array([[130, 147, 152, 102, 136,  98, 136, 118, 112, 154, 116, 103,  83],
       [170, 104, 113, 149,  95, 150, 170, 165,  91, 115,  87, 103, 124],
       [126,  73,  70, 154,  83, 160, 118, 141, 115,  68, 107, 132, 169],
       [126, 128, 127, 126, 128, 126, 126, 126, 127, 127, 128, 127, 126],
       [128, 151, 154, 111, 145, 108, 131, 119, 128, 155, 132, 120, 101],
       [163,  78,  82, 171,  80, 177, 157, 172, 102,  81,  94, 123, 166]])
->
array([[ 83, 103, 116, 154, 112, 118, 136,  98, 136, 102, 152, 147, 130],
       [124, 103,  87, 115,  91, 165, 170, 150,  95, 149, 113, 104, 170],
       [169, 132, 107,  68, 115, 141, 118, 160,  83, 154,  70,  73, 126],
       [126, 127, 128, 127, 127, 126, 126, 126, 128, 126, 127, 128, 126],
       [101, 120, 132, 155, 128, 119, 131, 108, 145, 111, 154, 151, 128],
       [166, 123,  94,  81, 102, 172, 157, 177,  80, 171,  82,  78, 163]])

array([[114, 125, 136, 116, 136, 111, 117],
       [136, 133, 114, 129, 131, 131, 125],
       [130, 123, 162, 145, 127, 137, 109],
       [ 98, 140, 111,  94, 127, 120, 162],
       [146, 145, 119, 150, 127, 126, 143],
       [123, 125, 128, 127,  82, 159, 119],
       [115,  69, 156, 142, 126, 155,  85],
       [134, 152, 136, 113, 143, 130, 137],
       [129, 105, 134, 163, 118, 151,  95],
       [129, 124, 122, 111, 143, 157, 118],
       [104, 118, 164, 119, 119, 117, 116],
       [138, 143, 131, 126, 139, 132, 114]])
->
array([[117, 111, 136, 116, 136, 125, 114],
       [125, 131, 131, 129, 114, 133, 136],
       [109, 137, 127, 145, 162, 123, 130],
       [162, 120, 127,  94, 111, 140,  98],
       [143, 126, 127, 150, 119, 145, 146],
       [119, 159,  82, 127, 128, 125, 123],
       [ 85, 155, 126, 142, 156,  69, 115],
       [137, 130, 143, 113, 136, 152, 134],
       [ 95, 151, 118, 163, 134, 105, 129],
       [118, 157, 143, 111, 122, 124, 129],
       [116, 117, 119, 119, 164, 118, 104],
       [114, 132, 139, 126, 131, 143, 138]])

array([[139,  56, 113],
       [185, 189, 167],
       [153, 204, 158],
       [110,  90,  62],
       [ 69, 183, 158],
       [167, 154, 154],
       [184, 143, 157],
       [169, 124,  83],
       [ 91, 126, 156],
       [ 59, 206, 162]])
->
array([[113,  56, 139],
       [167, 189, 185],
       [158, 204, 153],
       [ 62,  90, 110],
       [158, 183,  69],
       [154, 154, 167],
       [157, 143, 184],
       [ 83, 124, 169],
       [156, 126,  91],
       [162, 206,  59]])

array([[168,  80, 105, 144, 119, 123, 124],
       [131, 145, 121, 126, 146, 134, 145],
       [169,  80, 104, 144, 119, 123, 124],
       [133, 155, 111, 126, 164, 139, 161],
       [131, 143, 122, 126, 144, 133, 143],
       [140, 164, 103, 127, 191, 148, 188]])
->
array([[124, 123, 119, 144, 105,  80, 168],
       [145, 134, 146, 126, 121, 145, 131],
       [124, 123, 119, 144, 104,  80, 169],
       [161, 139, 164, 126, 111, 155, 133],
       [143, 133, 144, 126, 122, 143, 131],
       [188, 148, 191, 127, 103, 164, 140]])

array([[ 58,  80, 128, 168, 134, 102,  91, 176, 183],
       [ 58,  80,  84,  88, 134, 156, 164, 176, 183],
       [ 58,  80,  84,  87, 134, 156, 164, 176, 183]])
->
array([[183, 176,  91, 102, 134, 168, 128,  80,  58],
       [183, 176, 164, 156, 134,  88,  84,  80,  58],
       [183, 176, 164, 156, 134,  87,  84,  80,  58]])

array([[128, 102, 128, 115,  83],
       [115, 126, 123, 148, 190],
       [130, 129, 125, 127, 139]])
->
array([[ 83, 115, 128, 102, 128],
       [190, 148, 123, 126, 115],
       [139, 127, 125, 129, 130]])

array([[110, 117, 142, 142, 104, 104,  77, 129, 154, 145, 163,  91, 140,
         61, 139],
       [154, 170, 193, 191, 193, 160, 179, 165, 121, 166,  93, 123, 142,
         88, 155],
       [177, 137, 192,  56, 111, 144, 149, 152, 107, 146,  69,  80, 124,
        102, 149],
       [144, 181, 141, 115, 150,  73, 119, 195,  62,  70, 179,  86, 149,
         99, 189]])
->
array([[139,  61, 140,  91, 163, 145, 154, 129,  77, 104, 104, 142, 142,
        117, 110],
       [155,  88, 142, 123,  93, 166, 121, 165, 179, 160, 193, 191, 193,
        170, 154],
       [149, 102, 124,  80,  69, 146, 107, 152, 149, 144, 111,  56, 192,
        137, 177],
       [189,  99, 149,  86, 179,  70,  62, 195, 119,  73, 150, 115, 141,
        181, 144]])

array([[109, 189, 188, 182, 135, 117, 146, 103],
       [149, 107,  82,  86,  98, 141, 113, 129],
       [130, 141, 148, 138, 110, 129, 136, 102],
       [123,  95, 120, 116, 122, 117, 134, 132]])
->
array([[103, 146, 117, 135, 182, 188, 189, 109],
       [129, 113, 141,  98,  86,  82, 107, 149],
       [102, 136, 129, 110, 138, 148, 141, 130],
       [132, 134, 117, 122, 116, 120,  95, 123]])
